Each path is a new rotation, seen through one point. The rows after it are directions, each followed by how far the rotation turns it, in degrees a step (0 if it stays put).
Each turn is a multiple of 5 degrees from 10 to 175, or 0.
Each row of a path follows its step; steps can be skipped.
Rotation 1:
step 0: [  3  34   4  13  14  17 -16 -21   9  14   2  -7  29  16  11 -11  28   6
  16  24  11 -14  39  -3  -5  21   8  -3  15  -9  -6  -8  -7   9 -17   9
   4 -16  -9  -4  18  -7  -7  -6   4 -13   0 -11  -4  -3  -8  -7  35]
step 1: [  1  26   2  -5 -18 -14   0  10  11 -23  -9 -11  -2  22  -2  14   6   2
   6   2 -23  -6  26 -13 -10  17  -9 -12  -2   5  10  39   8 -23   4  34
  11 -21  17   2  -1  10  -7 -26  -2   9 -15 -30   4 -14  -9   4  -3]
step 3: [-10  -6   1 -18 -12  11  -6 -10  14  -6  15 -41  31  20   9   6   8 -10
  -5   0  10   9  20 -18  -6   7  -6   2  21 -13   3  15  -8 -11  -9  29
  24 -21 -10  18   1  22   0   9 -19 -11 -23 -16  14  15   9   9  15]
step 4: [-13   5   8  -1 -26   4  -1   9  32 -12 -29  -3   8   1  20  11   1   7
 -12 -20 -37  11  -1  -7   8 -20   5   3   8   7 -21   2   0 -25  -6  -6
  13  -9   7   0   6   2   6  -8 -14  17   3 -37 -17  -4 -35  11  11]
step 6: [-20  -6  -4   2 -14  -2  -9  -7  44  -3   6  -7  18  -3   4  20  21  11
   2  27 -15  20  11  -7 -11  15   8 -28  11 -32  -4  20   1   0 -18   0
   8  -2   7  10   7  14  -7  -7  10 -13  -2 -22 -13 -10 -23 -20  17]
step 7: [ -9  20  32  11   3  -5   0   9  12  -6 -10  12   4  -6  -2  18  -4  -9
  16   9 -21 -10   4  21   8  -1  -4  -1  -5  24 -15  22 -17  -5  11  20
   1 -34 -21  -4   5  -1  -4 -19  24   7  22 -40   2  -2 -16   8  17]
step 8: [ -9  -2  -2   2   0 -29   6  -7  28  23 -12 -14  34  15 -16 -16  36   7
   1  22  -1   9  32  -7  -9  18 -10 -10  11   5   5 -16   2  21  -1   8
   3 -31 -14  18  -8  -5  10  -5  12   8  -3 -16   5  -9  15  -6  10]
step 9: [ -8  34  14  -1   5 -23 -10 -14  24 -26  -4  -8  32  15  31  20  -3   0
   3  15  -9  -3  16 -12   2  -4  -7  -2 -11  -7   2  29   8 -27 -24   2
  -1  -9 -11  -2   2  -1 -24   4   2   1  -1 -24   1   9   2  21  12]
step 12: [-21  22  -4  13   0  24  -8   0  31  -7 -15 -13  17 -12  16   9  -4  -6
  -2 -20 -18 -17  12  -1   1  -1  -4 -12   2  -7   0  10 -24  -3 -14  17
  27  -2  28   3  35  17  -9  -8   4  -1   3 -24  -2  21 -15   3  28]
Directions:
[  0   1   0   2  -3  -6   9   4   1  -3  -5  -1  -2   6  -3  -2  -2   2
  -1   6  -4  -1  -2  -2  -1   1   1   3  -6  -8   6   3  -2   8   8   5
   6  -4 -12  -2   1   1  -1  -1   4   2  -1   0   0   6   8   6  -1]	60
[ -7  -1   8  -8  -1  -9   1  -3   3  -6  -6   5   0   1   7   2   5  -1
   1   2  -2  -3  -7  -5   3   3  -4  -2  -2   0  -1   2   1  -2  -3  -1
   2   1   2  -5   2   3   2  -5  -5  -2   1   7  -8  -2  -1  -2 -11]	145
